In the rows, 128 means zero.
Turns in one plane each, and the order they were made in; the first pair answered
vik:
[162 141  99 102 137 102 136 101 100 170 138] -> [172 147 132 113 133 111 132 119  86 167 145]
[118 155 101 122 130 125  82  85 131 176 112] -> [132 157  98 114 130 110  95  87 117 181 119]
[122 124 142 146 122 162 105 146 140 109 108] -> [112 118 114 137 124 157 107 135 153 110  99]
Dar:
[110 115 119 135 145 144 139 168 164  93 127] -> [101 120 112 143 146 152 111 147 170 108 112]
[103 116 141 119 136 149 149 127 132 115 138] -> [ 98 117 137 125 136 155 137 122 137 120 133]
[ 93 109 146  89 153 135 208 118  96 139 194] -> [ 79  93 158  99 149 152 205 135 118 108 185]
Val:
[142 169 147 100 122  98 148 107 107 185 143] -> [163 159 125  94 115  77 156 118 118 167 132]
[ 92 122  71  87 166 143 145  95 163 145 112] -> [ 87 122  76  90 165 146 140  90 161 149 115]
[131 146 186 159 128 155  88 143 102 149 138] -> [147 155 185 146 129 138 111 142  84 156 150]

(two turns a pair)
[128 140 186 131 129 144 179 158  89 127 195] -> [ 83 128 191 155 131 189 124 147 119 120 170] : vik then Dar
[117 130 120 115 143 151 144  91 116 158 133] -> [130 130 131 112 139 138 169 105 107 149 145] : vik then Dar
[151 133 110 154 116 125  81 137 142 120  87] -> [146 150 118 153 124 127  78 115 122 153  98] : Val then Dar
[ 96 148 121 128 169 153 147 146 106 150 157] -> [126 141  98 114 162 122 166 156 105 139 151] : Val then Val
[172 135 119 131 145  93 160 104  74 165 172] -> [151  97 150 144 132 114 190 168 113  84 168] : Dar then Dar
[156 142 100  93 147 111 159 118 118 108 126] -> [153 136 138 112 139 123 161 149 116  84 131] : vik then Dar
[ 96 156 121 109 142 133 173 124 127 134 140] -> [ 87 148 126 116 141 143 168 135 139 119 134] : Dar then Dar
[163 111 125 118 125 116 114 134 124 136  96] -> [146 110 134 130 126 134  93 131 134 137  90] : Val then Val
[136 119 168 161 104 136 107 172 119 124 112] -> [102 102 117 149 112 140  95 145 155 120  89] : vik then vik
[177 145 120 143 121 101 106 117  71 135 116] -> [169 137 155 157 117 122 110 143  72 110 120] : Dar then vik
[107 153 102 150 104 154 117  97 106 169 142] -> [136 155  86 134 100 123 142 103  98 168 145] : Val then Val
[125 111 105 130 117 126 110 126 159 113 101] -> [117 120 109 137 123 136  95 110 150 137 104] : Dar then Val
[ 66  82 113 122 138 156 160 139 188  65 107] -> [ 53  90  93 105 149 154 170 110 183  92 118] : Val then vik
[135 156 146 139 143 135  94 102 100 176 132] -> [148 159 147 127 141 123 117 106  89 178 146] : vik then Dar
[129 132 186 140 130 154 138 148  93 120 144] -> [157 131 167 124 126 123 162 155  91 113 147] : Val then Val
[105 106 152 135 130 127 181 127 148 116 134] -> [ 87 105 145 147 134 148 139 108 162 127 114] : Dar then Dar
[167 146 104 100 131  83 156 134 122 154 136] -> [155 124  87 115 122  97 121 149 168 115  96] : Val then Val
[208 139 141 145 111  77 129 131  68 143 135] -> [205 113 141 151  98  84 133 168 105  85 115] : Dar then Val
[ 92 116 108 122 137 126 168 115 138 126 152] -> [112 124 130 122 135 116 178 127 119 128 165] : vik then vik
[145 108 104 109 119 106 164 143 134 128 143] -> [150 105 111 118 115 110 157 156 137 117 136] : Val then vik
[108 166 160 167 112 197  90 129 114 129 131] -> [ 91 171 134 150 124 196 102  99 113 157 138] : vik then Val
[111 109 107 110 131 118 127 115 123 157 115] -> [130 115 124 108 128 107 147 129 104 156 130] : Dar then vik
[107 110 133 124 118 136 136 151 139 100 121] -> [ 95 120 149 130 126 148 134 140 129 115 132] : Val then Val
[136 132 144 125 154 126 133 121 111 171 157] -> [119 125 157 139 154 147 112 121 121 163 150] : vik then vik
[129 130 132 103 140 103 192 129 121 141 169] -> [111 120 157 120 132 128 185 157 141 107 164] : Dar then vik
[180 127 195 170 139 125 142 127  93 143 136] -> [166 115 203 179 136 141 135 142 113 115 129] : Dar then Dar
[120 150 123 107 123 114 126  98 114 160 129] -> [129 149 152 113 115 116 145 120  99 144 145] : Dar then vik
[ 76 111 156 161 148 174 100 135 169 123 117] -> [ 84 138 169 150 160 166 110 105 126 174 146] : Val then Dar
[113  95 118 144 113 136 108 142 147  81 103] -> [115 101  86 131 117 123 102 115 148 104  95] : vik then Dar
[ 96 122 142 141 133 178  89 126 143 134 158] -> [122 143 146 123 136 148 131 117 105 158 191] : Val then Val
[ 99 126 128 117 123 108 179 133  89 123 164] -> [ 71 107 132 133 119 138 155 148 122  91 146] : Dar then Dar
[134 119  93 120 139 146 127 117 148 131 101] -> [143 121  89 120 137 139 132 118 146 133 103] : vik then Val
[125 139  88 114 113 106 145 122 139 133 137] -> [110 131  86 123 112 123 125 124 155 123 122] : Val then Val
[137 131 147 157 123 125  99 155 128 100  97] -> [111 131 146 159 129 144  88 139 130 113  94] : vik then Val
[ 75 100 132 138 146 173 127 132 145 102 115] -> [ 86 128 109 129 156 158 102  85 121 160 115] : Dar then Dar
[ 93 137  77 120 149 131 100 120 157  89  91] -> [ 66 155 115 132 158 164  95 100 134 120 120] : Val then Val
[124 115 102  95 143  97 147 124 108  98 109] -> [131 113 117  99 139  96 152 138 103  91 114] : Dar then vik
[135 115 158  97 140 142 153 125  85 160 163] -> [150 109 173 106 133 140 150 147  88 143 162] : Val then vik
[123 123  92 110 117  94 133 100 114 146 129] -> [139 120 123 114 108  87 160 134 103 124 144] : vik then Dar
[ 87 116 150 135 130 153 152 136 141 104 140] -> [ 79 128 132 139 137 159 114 107 140 136 125] : Dar then Dar
[166 139 124 125 126 110  95 120 129 140 114] -> [172 141 145 129 124 109 104 135 120 135 124] : Dar then vik
[144 122 107 110 125  98 137 129 134 126 117] -> [153 119 120 119 120 103 132 144 136 112 112] : vik then Val
[106 102 109 110 124 133 151 145 142  87 134] -> [ 84 104 128 120 128 153 137 141 143  93 138] : Val then Val
[ 99  99  54 116 122 150 109 115 152 113  77] -> [147 124  42  97 124 102 137 102 111 147 101] : Dar then vik
[147 149 124 126  97  96 132 154 128 130 128] -> [130 146 149 144  97 120 111 161 135 121 124] : vik then vik
[ 93 149 168 133 151 146 157 134 102 153 178] -> [107 136 160 128 139 128 186 160 111 119 181] : Val then Dar
[103 121  88 109 140 149 137 105 155 131 105] -> [129 124  86  98 137 124 169 113 141 129 117] : vik then Dar
[161 113 166 163 118 133 100 150 127 105 124] -> [133 109 156 163 124 152  86 135 142 107 115] : Val then vik
[159 133 140 165 104 111  24 132 112 108  79] -> [168 142 106 141 114  88  34 103 101 141  83] : vik then Dar
[ 89 109  96 137 133 150 101 118 170 115 102] -> [ 92 113  79 124 139 138 111 102 164 128 107] : vik then Val
[106 119  80 107 135 120 125 103 146 145 114] -> [ 94 118  91 115 138 133 116  98 144 148 117] : Val then Val
[123  98  80 122 125 119 111 123 175 104  94] -> [117 107  68 113 129 114 119 106 168 120 100] : Val then vik
[ 59  93  94 111 156 121 157 137 185 120 125] -> [ 59 108  78 108 163 122 129 107 173 157 118] : Dar then Dar
[ 91 104  81 146 129 154  87  86 161 134  88] -> [134 134  69 118 136 105 129  65 110 183 123] : Dar then Dar
[ 98 126  70 104 134 124 130 113 161 112 113] -> [157 146  99  97 130  90 167 132 116 124 145] : vik then vik
[116 118 154 143 123 149 136 150 141  90 118] -> [106 131 139 150 131 155  91 112 138 129 101] : Dar then Dar
[ 99 159 136 148 129 148  84 115 140 133 103] -> [ 94 167 125 137 137 143  98  99 131 150 116] : Val then vik
[126 148 121 123 125 110  92  91  98 163 131] -> [142 150 156 124 121 107 115 116  81 155 151] : Dar then vik
[145 131  94  96 128 101 164 131  93 159 154] -> [138 137 167 134 120 138 138 162  76 147 164] : vik then vik
[169 128  93 109 130  60 155 135 111 116  98] -> [143 106 107 121 121  86 152 160 141  72  87] : Dar then Dar
[114 117 104 102 126 101 151 106  93 164 113] -> [114 101 121 101 117 104 182 140 107 124 119] : Dar then Dar
[161 152 133 134 116 119 109 103 109 167 113] -> [149 151 148 146 116 132  95 104 115 163 112] : vik then vik
[125 136 134 130 149  83 132  90  99 194 146] -> [150 133 140 130 141  65 143 111  93 182 147] : vik then Val
[144 158  77 115 150 102 116 104 123 163 132] -> [169 162 128 121 142  95 149 141  96 149 160] : Dar then vik
[158 158 164 138 114 125  89 117 101 166 121] -> [170 151 176 128 109 111 132 144  95 142 137] : Dar then Dar
[ 90 138 145 147 132 152 115 112 125 147 122] -> [107 147 147 135 133 136 146 112 104 158 142] : Val then Dar
[124  96 143 128 148 150 160 171 112  71 128] -> [ 98  99 127 144 155 178  91 133 128  97  97] : Dar then Dar
[137 153 128 117 132 121 119  88  82 182 128] -> [168 140  95 105 124  88 131 105 101 156 110] : Val then Val
[162 154 155 143 126 131  80 118  98 162 126] -> [188 151 146 129 122 102 113 133  93 151 135] : Dar then Val
[170 133  79 118 118  97 110 119 157 121 102] -> [130 131 103 141 121 141  73 112 168 124  95] : Val then Val
[108 105 143 148 148 156 169 144 138 131 124] -> [ 99 112 134 154 156 165 138 123 141 148 112] : Dar then Dar
[123 120 121 135 127 133 114 129 142 110 106] -> [130 135 109 129 134 122 109 111 129 136 108] : Dar then Dar
[168 162 154 133 130 109 108 117  79 184 148] -> [163 159 183 144 127 124 114 135  81 167 157] : vik then Dar
[ 85 117 120 141 141 157 126 143 141 108 123] -> [104 118  84 112 145 123 150 127 138 119 126] : vik then vik
[ 93 148 137 158 124 175 120 134 140 132 117] -> [ 88 152 127 148 132 169 129 118 133 148 128] : Val then vik
[143 126 115 115 125 111 155 129 101 127 145] -> [133 114 138 131 117 125 154 151 112 106 148] : Dar then vik
[169 114 101 132 109 124  90 136 159 109  79] -> [156 128 108 137 121 137  66 107 143 147  85] : Val then Dar
[ 87 131 135 127 124 154  97 135 159 105 118] -> [105 153 117 116 133 135  88  99 131 156 124] : Dar then Dar
[124 134 149 158  99 131  76 146 118 117 125] -> [136 147 139 149 104 115  76 128  99 146 131] : Dar then Dar
[139 156 143 153 130 132  85 147 104  92  96] -> [150 168 135 147 134 120  82 133  90 117 101] : Dar then Dar
[118 163 140 139 150 144  97  96 106 191 124] -> [154 164 146 119 146 108 160 121  85 176 151] : Val then Dar
[125  97 139 140 109 141 136 168 160  69 120] -> [105 100 107 140 115 148  99 132 175  89  97] : vik then Dar
[112 171 181 105 153 154 150 118  87 164 174] -> [143 161 168  89 144 122 190 143  90 134 175] : Dar then Val
[111 138 163 164 135 151  82 192 140 113  83] -> [ 96 129  77 128 147 126  94 153 172 123  61] : vik then vik
[135 128 102  82 137 102 157 130 133 128 142] -> [148 138 161 108 130 116 148 159 110 121 158] : vik then vik
[113 122 230 150 103 191  92 180 121  95 148] -> [114 149 230 145 116 186  85 143  89 149 165] : Dar then Val
[117 120  83 129 131 138  90 125 122 159 102] -> [130 132  88 121 134 126 111 122  99 178 119] : Val then Dar
[ 97 113  79 130 150 144 118 131 159 100 111] -> [ 97 117  67 119 159 138 130 113 150 123 123] : Val then vik
[108 129  62 142 142 138  54  95 148 148  92] -> [117 144  56 126 149 122  76  79 124 177 111] : Val then vik
[ 84 115 158 127 145 162 175 133 118  96 153] -> [ 64 113 139 131 150 175 145 113 135 106 136] : vik then Dar
[ 58 122 141 148 127 148 163 111 121 126 168] -> [ 64 119 138 143 124 139 175 119 119 121 171] : Val then Dar
[132 128 145 127 120 129 149 135 122 134 146] -> [140 120 135 125 116 117 149 142 131 121 138] : Val then Val
[136 104 106 135 127 125 100 143 139 112  90] -> [153 109  98 127 126 102 118 144 127 121 100] : vik then vik
[127 130 124 165 103 133  75 134 146 143 116] -> [153 147 116 150 108 104 100 122 116 173 134] : Dar then Dar
[130 131  52  79 149  88 154  86 128 153 129] -> [183 154 155 109 135  92 164 139  65 152 168] : vik then vik
[172 157 158  99 140 121 156 142  86 148 173] -> [197 132 114  92 123  96 151 163 128  99 132] : Val then Val
[145 136 178 138 109 142 151 126  97 114 167] -> [146 127 177 138 105 143 154 134 104  98 162] : Dar then Val
[164 138 101 103 124 100 132 103 129 138 129] -> [165 127  94 102 119  99 133 117 140 117 119] : Val then Dar
[133  99 116 104 113 106 141 146 170 115 117] -> [114 106 114 118 116 128 104 127 177 131 105] : Val then Dar
[132 138 151 143 120 147 135 145 136 123 129] -> [128 140 143 147 123 151 115 127 137 136 123] : Dar then Dar
[ 89 109 152 119 134 163 165 157 146 101 155] -> [ 81 103 117 104 137 154 171 139 158 103 146] : vik then vik
[171 123  95 136 115  90  88 134 135 125  85] -> [161 121  98 143 114 103  81 133 141 120  83] : Dar then Val
[108 139 190 128 137 152 177 137  98 142 182] -> [ 82 127 193 142 134 180 149 143 125 118 163] : Dar then Dar
[145 127 116 108 118 117 166 128 117 123 138] -> [136 122 144 123 114 136 156 152 122 104 138] : vik then Dar
[115 115 126 130 127 137 108 128 152 106 115] -> [124 134 115 125 132 125  98 102 136 141 118] : Dar then Dar
[ 91  97 161 151 100 167 117 156 145  86 128] -> [ 74 102  98 133 110 156  92 105 166 120 104] : Dar then vik
[ 97 105 108 155 121 144  84 129 202  98 100] -> [120 118  58 121 130 104 102  97 189 137 102] : vik then Dar
[ 88 117  97 110 161 133 173  92 159 155 107] -> [122 129 107 103 157 108 200 104 131 161 126] : Dar then vik
[127 150 160 140 122 124 175 107  74 153 166] -> [ 98 130 185 161 116 154 169 132  99 113 156] : Dar then vik
[150 134  69 131 144 108 142 132 141 127 123] -> [143 128  75 136 140 110 150 146 149 109 123] : Dar then Dar
[106 137 175 158 135 158  93 150  85 147 147] -> [149 143 156 130 134 111 139 154  62 152 162] : Val then Val
[ 67  75 110 138 153 144  80 114 158  87  83] -> [123  85  52  91 154  67 143  99 129 110 103] : vik then vik
[ 64 124 123 145 126 162 124 124 149 117 130] -> [ 65 132 109 131 132 154 142 106 137 139 144] : Val then vik
[154 128 178 150 117 138 131 144  82 173 142] -> [121 112 186 166 115 169 117 151 106 147 128] : Dar then vik
[174 121 111 121 124  97 133 143 124 116 113] -> [161 110 114 132 119 114 123 153 142  99 104] : Dar then Dar
[152 106 115 113 116 112 130 135 130  86 129] -> [154 108 134 120 112 117 126 144 124  83 135] : vik then vik
[110  98 120 136 117 142 144 151 150  83 126] -> [ 92  96 106 129 123 147 144 134 154  94 123] : Val then vik
[134 118 114 104 138 145 131 108 132 166 160] -> [151 120 113  99 132 129 139 118 126 159 161] : vik then Val
[108 149  88 122 143 125 118  79 124 170 133] -> [141 156  98 119 136 103 140  91 104 172 145] : Val then vik
[159 155 126 104 125  99 154 128  98 143 134] -> [137 154 181 137 120 144 121 147 101 128 131] : vik then vik
[106 154 174 166 141 158  80 118  97 154 120] -> [100 157 158 156 147 155  79 100  99 170 119] : Dar then vik
[163 127 176 112 118 133 134 168  90 105 129] -> [136 117 176 126 116 160  94 161 116  96 106] : Dar then Dar
[154 119 147 120 145 119 157 160 105 112 155] -> [142 101 137 131 141 131 134 171 133  86 131] : Val then Dar
[126 147 154 149 128 157 106 116 108 157 145] -> [140 146 159 139 128 142 134 124  95 151 161] : Dar then Dar
[141 141 121 131 120 136  75 109 127 164 125] -> [151 145 119 124 121 124  90 107 116 170 134] : Val then Val
[151 119 135 155 128 133 111 157 123 117 121] -> [150 125 128 155 130 135  96 141 118 134 116] : Dar then Dar
[149 131 177 148 122 145 138 143 103 127 136] -> [169 129 162 139 119 126 150 148 107 119 133] : Val then Val
[177 167 164 137 104 129 110 131 106 142 134] -> [174 157 175 137  98 132 125 151 113 115 136] : Dar then Dar
[129  87 101 103 127  99 158 142 158  92 103] -> [ 99  89  98 119 131 130 108 121 173 106  84] : Val then Dar
[186 139 150 125 101 111 131 173  91 110 125] -> [162 126 156 139  96 135 112 185 115  84 108] : Dar then Val
[113 143 155 132 150 135 154 131 115 154 163] -> [125 135 149 127 148 121 171 142 122 137 162] : Dar then Val
[135 112 160 134 139 138 141 154 113 103 124] -> [123 114 167 141 142 151 124 143 114 112 124] : Dar then Val
[123 144  98 100 141 118 149  83 102 181 150] -> [160 147 118 102 130  99 161 111  88 167 155] : Val then vik
[159 140 154 124 125 120 132 130 104 139 143] -> [128 134 164 141 129 154 102 128 125 127 129] : vik then vik
[164 119 150 126 115 138 160 151 111 111 142] -> [163 108 138 133 111 140 148 156 131  91 124] : Val then Val
[121 128 157 155 152 146 111 137 154 166 115] -> [114 125 115 136 159 135 121 118 168 169 107] : vik then vik
[122 137 136 148 142 150  70 118 143 134 106] -> [147 155 130 133 144 127  87 104 113 166 121] : Dar then Val
[154 148  81 114 139 109  95 116 127 160 100] -> [175 141  97 101 132  91 149 146 115 136 125] : Dar then Dar
[141 174 159 125 128 145 160 139 119 132 157] -> [123 163 165 137 127 166 147 149 143 109 145] : Dar then Dar
[170 138 128  98 104  93 139  96 100 153 114] -> [175 121 124  96  94  87 149 121 123 117 103] : Val then Dar
[118 102 117 100 125 134 150 136 158 100 125] -> [ 97 108 123 109 129 157 125 124 161 113 122] : Dar then Val
[113 111 144 125 119 153 126 198 175  65 102] -> [ 82 131 149 141 129 189  69 152 166 114  95] : Val then Dar
[163 149 122 123 145 129 131 103  98 161 151] -> [165 129 141 123 136 131 170 145 110 116 162] : Dar then Dar
